Some points, one per row:
-91 & -51 & -21 & -25 & 17 & -51 & -1 & 27 & -65 & -46 & -62 & -78 & -46 & -63 & -39 & -11 & -7 & 0 & -25 & -69 & -90 & -97 & -20 & 1 & -6 \\
22 & 39 & -29 & 60 & 9 & -52 & -2 & 58 & -6 & -15 & 3 & 15 & 60 & 32 & -27 & 3 & -51 & 61 & -10 & 5 & 21 & 36 & 14 & -31 & -16 \\
22 & -64 & -23 & -65 & 1 & 50 & 42 & -51 & -58 & 23 & -107 & -50 & -49 & 45 & 58 & 26 & -13 & -42 & 40 & 17 & -84 & -2 & -95 & 29 & 34 \\
-33 & -7 & -25 & -5 & 40 & -59 & -32 & 69 & 48 & -24 & 56 & 77 & 65 & 26 & -30 & -31 & 32 & -9 & -10 & 11 & 18 & 31 & -67 & -35 & 2 \\
-115 & -58 & -80 & -78 & -17 & 35 & -6 & 26 & -73 & -82 & -46 & -45 & -51 & -109 & -30 & -68 & -48 & 1 & -9 & -110 & -38 & -126 & -35 & -24 & -59 \\
-12 & 27 & 4 & -12 & -50 & -54 & -57 & 10 & -4 & 49 & 19 & 17 & -38 & -20 & -18 & 21 & -57 & -4 & -17 & 7 & 22 & 12 & 42 & -39 & 40 \\
-29 & -25 & -46 & -21 & 73 & 50 & -17 & -53 & -33 & -39 & -23 & -31 & 17 & -19 & 66 & -26 & -62 & -44 & 58 & -57 & -22 & -31 & 44 & -2 & -18 \\
55 & -10 & -54 & -10 & 1 & 36 & 16 & -51 & 28 & -5 & -2 & 2 & -30 & -9 & 54 & -14 & -59 & 52 & 41 & 0 & -12 & -11 & 22 & -1 & -16 \\
49 & 70 & 50 & 60 & -14 & 44 & 53 & -13 & 45 & 31 & 45 & 25 & 6 & 42 & 7 & 30 & -37 & -4 & -9 & 34 & 41 & 10 & 44 & -65 & 25 \\
-20 & -47 & 6 & -15 & -80 & -8 & -34 & 43 & -60 & 15 & -22 & -36 & -35 & -50 & -34 & -9 & -5 & -10 & -35 & -26 & -80 & -52 & -7 & -11 & 46 \\
-8 & 33 & 45 & 19 & 0 & 32 & 46 & -30 & 10 & -16 & 25 & 8 & -20 & 24 & 34 & -22 & 20 & 67 & 8 & -7 & 31 & -20 & 19 & 54 & -37 \\
-37 & -17 & -33 & 10 & -64 & -8 & -49 & -3 & -47 & 8 & 21 & -44 & -66 & 52 & -4 & 37 & 9 & -12 & -54 & 62 & 33 & 21 & -111 & -61 & 7 \\
38 & -55 & -29 & -60 & -87 & -53 & -12 & 30 & -58 & 73 & -72 & -66 & -70 & -48 & -55 & 23 & 50 & -26 & -19 & 0 & -65 & 19 & -55 & 56 & 49 \\
5 & 39 & -15 & 50 & 17 & -40 & -12 & 53 & -13 & -31 & -8 & 13 & 63 & 44 & -36 & 20 & -53 & 57 & -21 & 1 & -5 & 29 & 9 & -22 & -8 \\
2 & -44 & 35 & -22 & -65 & -25 & -36 & 35 & -11 & -2 & 0 & -25 & -38 & -63 & -49 & -32 & -7 & 28 & -28 & 12 & -26 & -35 & 32 & 33 & -6 \\
14 & -47 & 61 & -38 & -49 & -2 & 43 & 16 & -44 & 32 & -70 & -65 & -46 & -24 & -30 & 18 & -3 & -32 & -57 & 0 & -72 & -56 & 31 & 30 & 44 \\
28 & -14 & 38 & -22 & -49 & -12 & 45 & 23 & 1 & 38 & -10 & -21 & -38 & -13 & -25 & 41 & -7 & -34 & -34 & 10 & -20 & -31 & 54 & 15 & 23 \\
58 & 12 & 23 & -2 & -25 & -16 & 34 & 6 & 25 & 67 & 29 & 13 & -2 & 15 & -47 & 39 & 39 & -50 & -28 & 27 & 37 & 7 & 12 & 0 & 61 \\
-26 & -1 & 45 & 7 & -3 & 40 & 47 & -26 & 4 & -7 & 16 & 6 & -13 & 2 & 26 & -19 & -4 & 66 & 19 & 15 & 23 & -11 & 40 & 68 & -33 \\
54 & 25 & -22 & 37 & -16 & 16 & -20 & -3 & 41 & 58 & 29 & 13 & 3 & 28 & -24 & 46 & -12 & -33 & -30 & 35 & 18 & -12 & -11 & -56 & 53 \\
38 & -51 & -50 & -55 & 20 & 41 & 16 & -53 & 16 & -1 & 12 & 3 & -25 & 22 & 80 & -2 & -55 & 50 & 85 & -25 & -8 & -6 & -11 & -5 & 21 \\
39 & 24 & 58 & 9 & -4 & -53 & -21 & 33 & -17 & -4 & 0 & 8 & 34 & 27 & -38 & 27 & 18 & 70 & -32 & 13 & -6 & 44 & 36 & -53 & 18 \\
-13 & 21 & 62 & 21 & 19 & 50 & 31 & -21 & 18 & -16 & 24 & 12 & -14 & 14 & 10 & -22 & 29 & 70 & 30 & -8 & 32 & -22 & 29 & 35 & -45 \\
-22 & -6 & -4 & -34 & -4 & -70 & -43 & 48 & 67 & -10 & 56 & 87 & 52 & 17 & -31 & -25 & 53 & -22 & 14 & 7 & 40 & 37 & -52 & -28 & -22 \\
-48 & -74 & -42 & -79 & 27 & 42 & 39 & -77 & -50 & -71 & -50 & -39 & 10 & 25 & 75 & -56 & -2 & -24 & 87 & -49 & -25 & -33 & -17 & -4 & -43 \\
-47 & -87 & -38 & -107 & 6 & 22 & 37 & 20 & -59 & -86 & -42 & -40 & 0 & -17 & -27 & -97 & 9 & -53 & -45 & -84 & -46 & -83 & -33 & 39 & -65 \\
-10 & 57 & 6 & 30 & 21 & -51 & -15 & 22 & -16 & -1 & 32 & 1 & 43 & 45 & -42 & 3 & -29 & 66 & 1 & -19 & 25 & 18 & 19 & -25 & 7 \\
9 & -11 & 21 & -25 & -52 & -32 & 39 & 40 & -35 & 23 & -41 & -55 & -52 & -44 & -20 & 11 & -2 & -35 & -66 & 2 & -68 & -33 & 23 & 41 & 76 \\
-24 & -20 & -25 & -26 & 17 & -62 & -24 & 22 & 42 & 23 & 50 & 59 & 71 & 38 & -34 & -56 & 57 & -19 & 20 & 40 & 15 & 29 & -63 & -59 & -6 \\
45 & 37 & 39 & 12 & -27 & -31 & 26 & 31 & 52 & 44 & 21 & 29 & 17 & 14 & -36 & 52 & 33 & -41 & -33 & 42 & 52 & 32 & 7 & -3 & 37 \\
-27 & -15 & -48 & -36 & 69 & -4 & -2 & -80 & -36 & -34 & -28 & -16 & 19 & -15 & 69 & -16 & -53 & -32 & 108 & -26 & -3 & 20 & 54 & 4 & -17 \\
-87 & -57 & -4 & -121 & -2 & 46 & 4 & -4 & -60 & -58 & -20 & -47 & -18 & 16 & -51 & -45 & 36 & -32 & -7 & -65 & -61 & -80 & -37 & -13 & -52 \\
-11 & 64 & 19 & 46 & -2 & -71 & 36 & 59 & 54 & 7 & 84 & 54 & 35 & 48 & -27 & 4 & 49 & -48 & -22 & 5 & 83 & 26 & 6 & 15 & -11 \\
78 & 5 & 33 & -19 & -37 & -50 & 44 & 32 & 16 & 59 & -8 & 18 & -4 & 19 & -30 & 73 & 40 & -40 & -31 & 35 & 18 & 19 & 9 & 6 & 75 \\
15 & -17 & 33 & -26 & -57 & -34 & 25 & 28 & -44 & 46 & -71 & -61 & -49 & -37 & -27 & 39 & 5 & -43 & -32 & -13 & -57 & -28 & 33 & 24 & 44 \\
-67 & -39 & -83 & -76 & 12 & -6 & -19 & 24 & -82 & -71 & -101 & -107 & -14 & -109 & -2 & -43 & -17 & -30 & -11 & -93 & -46 & -56 & 1 & -16 & -22 \\
53 & -62 & -67 & -48 & 17 & 29 & 32 & -71 & 1 & 0 & 1 & -16 & -2 & 5 & 66 & 16 & -50 & 46 & 77 & -20 & -44 & 1 & -10 & -18 & 24 \\
12 & 33 & -6 & 49 & 4 & -4 & -62 & 22 & 11 & -25 & 9 & 52 & 35 & 47 & -16 & -33 & 59 & 10 & -24 & 6 & 3 & 17 & 6 & 41 & -15 \\
35 & 49 & 18 & 21 & -14 & 24 & 49 & 13 & 55 & 44 & 47 & 39 & 17 & 43 & -11 & 57 & 55 & -38 & -17 & 21 & 62 & 20 & 58 & 27 & 32 \\
-43 & 25 & 38 & -2 & -1 & 44 & 36 & -23 & 6 & -29 & -3 & 13 & -12 & -7 & 30 & -13 & -15 & 50 & 17 & -1 & 27 & -24 & 36 & 47 & -27 \\
-30 & 11 & 46 & 4 & 0 & 50 & 45 & -49 & 15 & -4 & 5 & 4 & -21 & 22 & 15 & -9 & 16 & 85 & -1 & -5 & 30 & 2 & 17 & 45 & -31 \\
32 & 18 & -42 & 20 & 1 & 35 & 26 & -56 & 24 & -7 & 1 & 3 & -39 & 2 & 57 & -4 & -48 & 58 & 25 & -9 & -5 & -7 & 22 & 16 & -9 \\
9 & 7 & 43 & 33 & 20 & -60 & -55 & 44 & 1 & -31 & -17 & 14 & 55 & 41 & -18 & -29 & 19 & 34 & -22 & -1 & -33 & 31 & 33 & -68 & -39 \\
-9 & 47 & 5 & 57 & 12 & -26 & -41 & 13 & 76 & 15 & 76 & 66 & 46 & 31 & -36 & -4 & -11 & -26 & -46 & 37 & 47 & 29 & 4 & -50 & 13 \\
-71 & -40 & -56 & -26 & -3 & 7 & 18 & 33 & -33 & -69 & -10 & -90 & -16 & -87 & -47 & -70 & -52 & -33 & -25 & -103 & 1 & -79 & 7 & -62 & -32 \\
58 & 63 & 3 & 47 & -50 & -55 & -88 & 53 & -11 & 40 & 41 & 15 & -65 & 9 & -34 & 56 & -27 & -52 & -27 & 67 & 72 & 20 & -17 & -51 & 60 \\
22 & -24 & -35 & -26 & 97 & 75 & -48 & -37 & -26 & -29 & 24 & -21 & 18 & -32 & 35 & 29 & -13 & -20 & 35 & -58 & 31 & -15 & 49 & 30 & -2 \\
43 & -94 & -2 & -77 & -43 & -11 & -23 & 49 & -61 & 29 & -96 & -42 & -60 & -56 & -28 & 28 & 28 & -31 & -33 & 11 & -75 & 6 & -61 & 42 & 47 \\
-26 & 19 & 36 & 16 & 14 & 49 & 35 & -29 & 12 & -9 & 8 & -12 & -22 & 16 & 33 & -16 & 8 & 62 & 18 & -9 & 40 & -14 & 39 & 32 & -33 \\
-95 & -51 & -36 & -23 & -11 & 20 & 15 & -4 & -83 & -74 & -56 & -20 & -22 & -110 & -42 & -78 & -60 & 6 & -54 & -91 & -59 & -93 & 2 & -58 & -65 \\
34 & 9 & 16 & -8 & -46 & -24 & 38 & 34 & 29 & 33 & 5 & -3 & -15 & -17 & -36 & 41 & -4 & -20 & -48 & 11 & 2 & -12 & 44 & 2 & 37 \\
30 & 7 & 34 & 20 & -1 & -45 & -54 & 34 & -12 & -10 & -24 & 8 & 49 & 38 & -43 & 12 & 13 & 44 & -26 & 18 & -39 & 31 & 27 & -62 & -13 \\
-68 & -50 & 0 & -91 & 33 & 27 & 46 & -23 & -21 & -89 & -27 & -22 & -27 & -64 & -15 & -104 & 56 & -59 & 9 & -90 & -66 & -117 & -38 & 48 & -74 \\
-19 & -8 & -34 & 6 & 29 & -69 & -40 & 53 & 55 & 41 & 63 & 53 & 52 & 41 & -8 & -43 & 30 & -19 & 15 & 13 & 24 & 58 & -53 & -16 & -5 \\
17 & -39 & 19 & -23 & -62 & -39 & -57 & 33 & -20 & -7 & -14 & -38 & -60 & -84 & -39 & -18 & -17 & 36 & -33 & -18 & -23 & -49 & 30 & 29 & -5 \\
47 & 38 & -28 & 67 & 32 & -21 & -65 & 19 & 12 & -23 & 25 & 82 & 81 & 48 & -21 & -19 & 54 & 26 & -18 & 15 & 7 & 27 & 7 & 25 & -16 \\
45 & -29 & 49 & 3 & -14 & 32 & 39 & -23 & -1 & 26 & -12 & -21 & -27 & 7 & -5 & 30 & -65 & -16 & -22 & -4 & -30 & -24 & 22 & -53 & 41 \\
-8 & -15 & -5 & -13 & 3 & -62 & -58 & 39 & 57 & 31 & 73 & 70 & 28 & 30 & -37 & -26 & 77 & -13 & -34 & 36 & -2 & 56 & -82 & -45 & 7 \\
-28 & -7 & 24 & -32 & -56 & -6 & -33 & 36 & -9 & 35 & -17 & -34 & -35 & -24 & -16 & 2 & -47 & -10 & -37 & 13 & -9 & -32 & 24 & -13 & 52 \\
-70 & -1 & -9 & -23 & 61 & 17 & 37 & -81 & -10 & -57 & 16 & 18 & 55 & -1 & 92 & -65 & -65 & -6 & 102 & -47 & 9 & 28 & -40 & 10 & -60 \\
23 & -1 & 17 & -17 & -28 & -66 & 21 & 54 & 4 & 26 & 9 & 1 & 3 & -6 & -18 & 17 & -16 & 24 & -6 & 62 & 27 & 28 & -69 & 63 & 20 \\
25 & -16 & 35 & 22 & 8 & -41 & -34 & 45 & 7 & -15 & -18 & 22 & 52 & 43 & -32 & -2 & 22 & 38 & -13 & -2 & -16 & 29 & 20 & -75 & -19 \\
-46 & -23 & 37 & -7 & -20 & 12 & -10 & 40 & -82 & -56 & -65 & -46 & -14 & -23 & -37 & -28 & -32 & -19 & -65 & -55 & -47 & -78 & -35 & -22 & -14 \\
52 & 26 & 12 & 24 & 0 & 36 & 37 & -14 & 52 & 46 & 44 & 37 & 9 & 54 & 1 & 63 & 54 & -40 & -12 & 38 & 52 & 28 & 55 & 51 & 41 \\
-29 & 8 & 23 & 32 & 20 & -57 & -38 & 39 & 25 & -31 & 12 & 51 & 39 & 54 & -18 & -47 & 5 & -6 & -14 & -4 & -12 & 23 & 7 & -59 & -51 \\
Here are 24 more points, each followed by its number:
-22 & -19 & -93 & -27 & 26 & 64 & -65 & -43 & 1 & -72 & -27 & -7 & 28 & -64 & 42 & 23 & 35 & -10 & 31 & -81 & 2 & -42 & 38 & 17 & -63 \\ 0
-4 & -14 & -39 & -27 & 81 & 46 & -41 & -49 & 18 & -35 & 3 & -3 & 39 & -53 & 75 & -31 & -27 & -26 & 64 & -44 & 4 & 3 & 45 & -1 & -42 \\ 1
35 & 36 & 1 & 64 & -26 & -12 & -13 & -1 & 55 & 36 & 46 & 41 & 25 & 31 & -24 & 23 & -22 & -43 & -38 & 47 & 40 & 35 & -41 & -46 & 34 \\ 2
31 & 8 & 32 & 17 & 14 & -40 & -38 & 59 & -17 & -37 & -20 & 16 & 50 & 34 & -27 & 16 & 17 & 42 & -22 & 2 & -33 & 26 & 32 & -55 & -23 \\ 3
30 & -17 & -26 & -24 & 16 & 37 & -1 & -50 & 9 & 11 & 30 & 8 & -10 & 1 & 36 & -10 & -42 & 35 & 24 & -4 & -11 & -29 & 45 & 35 & 23 \\ 4
50 & 61 & 17 & 74 & -68 & -32 & -57 & 41 & 33 & 52 & 42 & 6 & -39 & -19 & -27 & 57 & -50 & -12 & -37 & 35 & 71 & 13 & -18 & -61 & 33 \\ 5
32 & -2 & -1 & -3 & -59 & -50 & -16 & 29 & -17 & 63 & -39 & -40 & -40 & -28 & -26 & 61 & 17 & -28 & -30 & 25 & -36 & -3 & 21 & 39 & 55 \\ 6
-14 & 6 & 48 & 14 & -4 & 39 & 41 & -32 & 0 & -18 & 17 & 10 & -13 & 3 & 36 & -16 & 2 & 59 & 5 & 17 & 38 & -15 & 25 & 65 & -36 \\ 7
-6 & -7 & -54 & -21 & 37 & 18 & -1 & -82 & -35 & -28 & -19 & -27 & 17 & -13 & 67 & -5 & -53 & -20 & 85 & -35 & -10 & 0 & 52 & -19 & 12 \\ 8
-7 & 48 & -32 & 75 & 86 & -5 & -48 & -72 & 70 & -11 & 68 & 98 & 104 & -50 & 79 & -27 & 26 & 1 & 101 & 43 & 27 & 87 & -42 & 5 & -16 \\ 9
-35 & 60 & -76 & 107 & 67 & 20 & -101 & -19 & -44 & -50 & 19 & -17 & 2 & -19 & 49 & 5 & 4 & -1 & 56 & -102 & 26 & -37 & -48 & -73 & -40 \\ 10
42 & -19 & -46 & -3 & 10 & 35 & 8 & -33 & 31 & 13 & 18 & 9 & -31 & 1 & 48 & -7 & -38 & 44 & 32 & -11 & -17 & -13 & 34 & 3 & -7 \\ 11
-16 & 43 & -67 & 44 & 92 & 34 & -15 & -58 & 43 & -29 & 38 & 65 & 94 & -107 & 67 & -19 & -50 & 8 & 70 & -14 & 55 & 40 & 17 & 3 & -38 \\ 12
43 & 23 & 38 & 9 & -18 & -35 & 33 & 29 & 45 & 61 & 20 & 32 & 8 & 29 & -35 & 51 & 56 & -35 & -43 & 46 & 34 & 29 & -6 & -12 & 35 \\ 13
-69 & 1 & -14 & -13 & 59 & 18 & 47 & -77 & -9 & -51 & 31 & 21 & 56 & 5 & 74 & -77 & -52 & -6 & 103 & -42 & 13 & 22 & -40 & -7 & -53 \\ 14
-68 & -11 & -92 & -53 & 2 & 8 & 42 & 14 & -83 & -61 & -50 & -39 & -50 & -127 & 3 & -83 & -34 & -5 & -99 & -104 & -86 & -108 & 26 & -35 & -62 \\ 15
21 & -1 & 19 & -13 & -16 & -54 & 12 & 46 & 28 & 26 & 15 & 0 & -25 & -14 & -21 & 31 & -20 & 49 & -10 & 49 & 8 & 60 & -80 & 70 & 35 \\ 16
10 & 56 & 5 & 64 & -58 & -69 & -62 & 52 & -9 & 34 & 21 & 10 & -53 & -6 & -27 & 37 & -52 & -38 & -40 & 36 & 10 & 1 & -23 & -44 & 60 \\ 17
52 & -33 & 68 & -41 & -39 & -5 & 61 & 39 & -20 & 13 & -86 & -53 & -40 & -7 & -18 & 43 & 48 & -65 & -19 & 15 & -68 & -2 & -12 & -46 & 43 \\ 18
29 & -23 & -52 & -9 & 4 & 26 & 11 & -61 & 29 & -14 & -13 & 9 & -27 & 23 & 68 & -7 & -71 & 62 & 54 & -13 & -22 & -16 & 0 & -10 & -6 \\ 19
53 & 20 & 43 & 17 & -21 & -6 & 26 & 22 & 36 & 71 & 23 & 23 & 17 & 22 & -36 & 79 & 61 & -54 & -50 & 30 & 28 & 41 & 8 & 7 & 51 \\ 20
33 & 32 & 46 & 30 & -5 & -48 & -33 & 25 & -20 & -10 & -8 & -9 & 39 & 34 & -39 & 24 & 16 & 64 & -27 & 30 & -20 & 46 & 26 & -59 & 14 \\ 21
-17 & 44 & -30 & 66 & 42 & -75 & -1 & 52 & -15 & -2 & 15 & 6 & 69 & 48 & -32 & 3 & -42 & 73 & -15 & -36 & 31 & 20 & 5 & -30 & -22 \\ 22
6 & -35 & 21 & -11 & -47 & -31 & -35 & 8 & -1 & -7 & -14 & -20 & -45 & -58 & -26 & -44 & 3 & 24 & -25 & 4 & -53 & -26 & 49 & 32 & -13 \\ 23
Which of these numbered points is nearest to each point below, looking only along the 4 directions in which the first points spread most? Its number follows each.
-93 & -52 & -44 & -86 & -25 & -8 & 27 & 15 & -92 & -84 & -90 & -38 & -68 & -68 & -23 & -52 & -76 & -47 & -24 & -107 & -63 & -84 & 1 & -15 & -45 \\ > 15
22 & -49 & 19 & -58 & -29 & -11 & 23 & 29 & -28 & 36 & -49 & -52 & -33 & -20 & 0 & 45 & 42 & -49 & -55 & 15 & -74 & -23 & -14 & -15 & 68 \\ > 18
-28 & 8 & -19 & 33 & -39 & -88 & -73 & 49 & -8 & 38 & 12 & 26 & -62 & -40 & -1 & 44 & -28 & -26 & -21 & 19 & 38 & -5 & -45 & -81 & 79 \\ > 17
0 & -41 & 15 & -2 & -46 & 2 & -25 & 18 & -14 & -14 & -18 & -30 & -39 & -66 & -33 & -33 & -11 & 34 & -21 & 9 & -45 & -33 & 49 & 23 & -25 \\ > 23
44 & 37 & 7 & 7 & -23 & 3 & 38 & 19 & 40 & 65 & 48 & 16 & 6 & 25 & -20 & 67 & 48 & -41 & -33 & 44 & 53 & 1 & 37 & 13 & 35 \\ > 20
64 & 56 & -28 & 79 & -45 & -49 & -79 & 43 & 13 & 62 & 26 & -10 & -51 & 10 & -6 & 46 & -43 & -16 & 3 & 41 & 42 & 6 & -6 & -55 & 51 \\ > 13
4 & -43 & -33 & -30 & 35 & 66 & -6 & -26 & 18 & 5 & 20 & -8 & -26 & -12 & 48 & -6 & -49 & 3 & 30 & -51 & -10 & -41 & 61 & 32 & 29 \\ > 4
65 & -15 & 51 & 15 & -14 & 36 & 46 & -6 & 22 & 36 & 1 & 17 & -19 & 15 & 9 & 30 & -42 & -1 & -10 & 4 & -24 & -17 & 29 & -54 & 38 \\ > 4
-26 & 24 & -66 & 9 & 113 & 44 & -27 & -35 & 16 & -60 & 39 & 45 & 77 & -95 & 36 & -33 & -66 & 3 & 43 & -48 & 45 & -18 & 28 & 5 & -39 \\ > 10
68 & -30 & -68 & -20 & -12 & 32 & 18 & -37 & -5 & -9 & -16 & -2 & -45 & 21 & 53 & 4 & -14 & 75 & 8 & 17 & -26 & 24 & -34 & -44 & -7 \\ > 11
-24 & -8 & 39 & -24 & 18 & -48 & -54 & 46 & 5 & -19 & -40 & 8 & 41 & 22 & -30 & -17 & -75 & 40 & -12 & 5 & -36 & 24 & 27 & 2 & -29 \\ > 3
56 & 45 & 21 & 43 & -6 & 25 & 42 & -8 & 39 & 55 & 46 & 24 & 6 & 37 & 6 & 70 & 42 & -32 & -17 & 24 & 66 & 22 & 41 & 37 & 57 \\ > 20
56 & -87 & -32 & -31 & -40 & -49 & -28 & 37 & -69 & 56 & -64 & -65 & -64 & -67 & -2 & 34 & 24 & -24 & -56 & 33 & -76 & -25 & -38 & 18 & 97 \\ > 18
29 & 83 & -13 & 59 & -43 & -75 & -40 & 62 & 14 & 86 & 54 & 14 & -7 & -4 & -38 & 55 & -40 & -47 & -37 & 45 & 71 & 51 & -25 & -47 & 49 \\ > 13
-72 & -1 & -10 & -13 & 62 & 4 & 42 & -68 & 15 & -60 & 25 & 13 & 50 & -1 & 81 & -70 & -66 & -11 & 98 & -38 & 15 & 16 & -34 & -15 & -55 \\ > 14
11 & -5 & 16 & 0 & -30 & -57 & 0 & 51 & 29 & 14 & 1 & 14 & -16 & 8 & -33 & 22 & -16 & 27 & -18 & 79 & 16 & 30 & -79 & 60 & 13 \\ > 16
67 & -55 & 50 & -27 & -40 & -42 & 48 & 33 & -1 & 43 & -48 & -44 & -17 & -7 & -42 & 62 & 41 & -35 & -26 & 30 & -19 & 14 & -18 & -3 & 68 \\ > 6
7 & -41 & -1 & -11 & -59 & -32 & -33 & 29 & -4 & -4 & -16 & -32 & -47 & -67 & -40 & -36 & -5 & 19 & -33 & 1 & -28 & -44 & 49 & 18 & -13 \\ > 23
-103 & -44 & -28 & -70 & -29 & -9 & 35 & 18 & -100 & -6 & -87 & -9 & -15 & -127 & 9 & -71 & -57 & -1 & -3 & -83 & -60 & -93 & -6 & -37 & -34 \\ > 15
8 & 56 & -17 & 60 & -36 & -20 & -48 & 57 & 3 & 58 & 12 & 1 & -53 & 2 & -41 & 81 & -39 & 3 & -46 & 13 & 31 & 18 & -11 & -59 & 69 \\ > 17
-127 & -29 & -58 & -48 & 30 & 2 & 31 & 8 & -84 & -83 & -80 & -2 & -30 & -84 & -41 & -94 & -46 & 10 & -32 & -95 & -13 & -90 & -36 & -8 & -76 \\ > 15
21 & 65 & -12 & 82 & 79 & 15 & -69 & -71 & 66 & 23 & 61 & 80 & 87 & -65 & 75 & -33 & 28 & 4 & 100 & 46 & 37 & 112 & -37 & 7 & -25 \\ > 9
45 & -8 & -23 & -50 & 0 & 51 & 34 & -58 & -36 & 35 & -60 & -65 & -14 & 104 & 26 & 31 & -38 & 0 & 18 & 22 & -18 & 34 & -91 & -62 & 74 \\ > 4
54 & 42 & -44 & 53 & -13 & 67 & 37 & -66 & 7 & 14 & 4 & 2 & -36 & 17 & 65 & 29 & 16 & 46 & 46 & 2 & -8 & 12 & -46 & -37 & -18 \\ > 11
-87 & -40 & -18 & -56 & -17 & -8 & 20 & 13 & -46 & -61 & -49 & -46 & -78 & -91 & -28 & -67 & -19 & -20 & -25 & -60 & -30 & -115 & -9 & -77 & -45 \\ > 15
6 & 84 & 17 & 57 & -55 & -39 & -57 & 40 & 17 & 59 & 16 & 18 & -9 & -3 & -35 & 57 & -18 & -9 & -24 & 28 & 44 & 13 & 5 & -64 & 59 \\ > 5
-60 & -80 & -89 & -33 & 8 & -27 & 50 & -4 & -104 & -80 & -69 & -76 & -34 & -87 & -8 & -38 & -22 & -39 & -24 & -59 & -50 & -79 & -4 & -60 & -47 \\ > 15
42 & 64 & 25 & 24 & -6 & -37 & 29 & 31 & 50 & 22 & 61 & 44 & 30 & 44 & -37 & 42 & 49 & -47 & -36 & 33 & 61 & 37 & 0 & -7 & 14 \\ > 2
-52 & -16 & -65 & -17 & 60 & 13 & 3 & -69 & -32 & -33 & -29 & -25 & 16 & -16 & 78 & 15 & -47 & -11 & 72 & -47 & -9 & -11 & 55 & 35 & -11 \\ > 8
-82 & 0 & -11 & -7 & 48 & 13 & 41 & -70 & 2 & -51 & 24 & 10 & 46 & 7 & 99 & -60 & -59 & -5 & 93 & -45 & 26 & 26 & -47 & -5 & -46 \\ > 14
17 & 75 & -27 & 76 & 65 & 12 & -49 & -86 & 78 & 29 & 57 & 84 & 80 & -61 & 74 & -19 & 21 & -13 & 113 & 60 & 42 & 120 & -32 & 17 & 12 \\ > 9
-25 & 38 & 16 & 62 & 21 & -35 & -42 & 27 & 67 & -9 & 57 & 69 & 54 & 57 & -44 & -52 & -8 & -22 & -23 & 12 & 26 & 29 & 7 & -64 & -41 \\ > 22
42 & 86 & -13 & 80 & -47 & -62 & -61 & 56 & 31 & 41 & 31 & 15 & -31 & 31 & -51 & 86 & -57 & -10 & 6 & 42 & 29 & 3 & -3 & -66 & 91 \\ > 5
1 & -52 & 23 & -19 & -52 & -24 & -37 & 17 & -18 & -10 & -9 & -18 & -54 & -72 & -42 & -19 & -10 & 21 & -27 & 0 & -21 & -37 & 42 & 27 & 9 \\ > 23
15 & 32 & 1 & 53 & 7 & -12 & -16 & 19 & 67 & 42 & 91 & 46 & 11 & 38 & -30 & 7 & 0 & -24 & -37 & 29 & 29 & 32 & -14 & -43 & 27 \\ > 2
41 & 48 & -9 & 26 & -47 & -36 & -54 & 44 & -7 & 43 & 56 & -24 & -34 & 2 & -19 & 60 & -74 & -45 & -26 & 41 & 38 & 19 & -2 & -47 & 74 \\ > 17
-53 & -27 & -98 & -53 & 56 & 1 & -88 & -42 & -40 & -82 & -34 & -62 & 53 & -98 & 38 & -15 & -17 & -6 & 27 & -20 & -34 & -62 & 25 & 27 & -61 \\ > 0
-92 & -34 & -36 & -76 & 21 & 33 & 4 & -6 & -55 & -56 & -93 & -60 & -27 & -30 & 11 & -90 & 27 & -24 & -50 & -43 & -79 & -80 & -12 & -16 & -88 \\ > 15
3 & -17 & -57 & -29 & 67 & 67 & -36 & -66 & -17 & -12 & -23 & -13 & 33 & -32 & 34 & 13 & -6 & -47 & 38 & -70 & -6 & -25 & 40 & 20 & -31 \\ > 8
26 & 35 & 44 & 16 & -16 & -44 & -8 & 44 & -24 & 7 & -31 & -8 & 13 & 27 & -32 & 20 & 10 & 53 & -31 & 43 & 1 & 32 & 37 & -44 & 7 \\ > 21
26 & 5 & 17 & -17 & -29 & -47 & 18 & 46 & 19 & 22 & -9 & 16 & -4 & -4 & -50 & 25 & -10 & 2 & -23 & 56 & 16 & 36 & -88 & 55 & 29 \\ > 16
7 & 77 & -38 & 81 & 43 & -10 & -71 & 12 & 32 & -18 & 26 & 51 & 80 & 65 & -7 & -3 & 64 & 29 & -2 & 18 & 38 & 21 & 12 & 32 & -33 \\ > 22
9 & 8 & -7 & 19 & 55 & 39 & -69 & 0 & -28 & -39 & -60 & -25 & 8 & 16 & -11 & -11 & -4 & 11 & 57 & -102 & -79 & -8 & -80 & -1 & -87 \\ > 0
-61 & -2 & 0 & -27 & 60 & 12 & 50 & -76 & -6 & -45 & 30 & 22 & 46 & -2 & 72 & -55 & -52 & -16 & 103 & -53 & 26 & 18 & -25 & -14 & -40 \\ > 14
-50 & -103 & -29 & -83 & 35 & 51 & 34 & 6 & -96 & -57 & -37 & -77 & -1 & -36 & -51 & -30 & 24 & -17 & -1 & -51 & -83 & -50 & -46 & 36 & -54 \\ > 15
-19 & -19 & -50 & -39 & 78 & 32 & 7 & -70 & -19 & -46 & -1 & 9 & 27 & -2 & 95 & -36 & -33 & -36 & 81 & -39 & 19 & 11 & 51 & 0 & -43 \\ > 1
-23 & -5 & -100 & -53 & 51 & 73 & -40 & 8 & 34 & -27 & -40 & -40 & -22 & 2 & 39 & 33 & 53 & -22 & 63 & -24 & -20 & -45 & 17 & 15 & 5 \\ > 8
-53 & -90 & -30 & -61 & 3 & 29 & 49 & 4 & -82 & -88 & -38 & -73 & -11 & -31 & 15 & -98 & 25 & -54 & 22 & -104 & -52 & -65 & -15 & 39 & -79 \\ > 15
-79 & -21 & -49 & -36 & -8 & -36 & 8 & -16 & -16 & -73 & -78 & -16 & 15 & -4 & -32 & -31 & 45 & -24 & 10 & -127 & -65 & -127 & -55 & -13 & -56 \\ > 15
16 & -2 & 16 & 5 & -22 & -58 & 19 & 47 & 7 & 24 & -8 & 6 & -6 & 9 & -34 & 16 & -24 & 29 & -17 & 48 & 21 & 42 & -84 & 55 & 19 \\ > 16
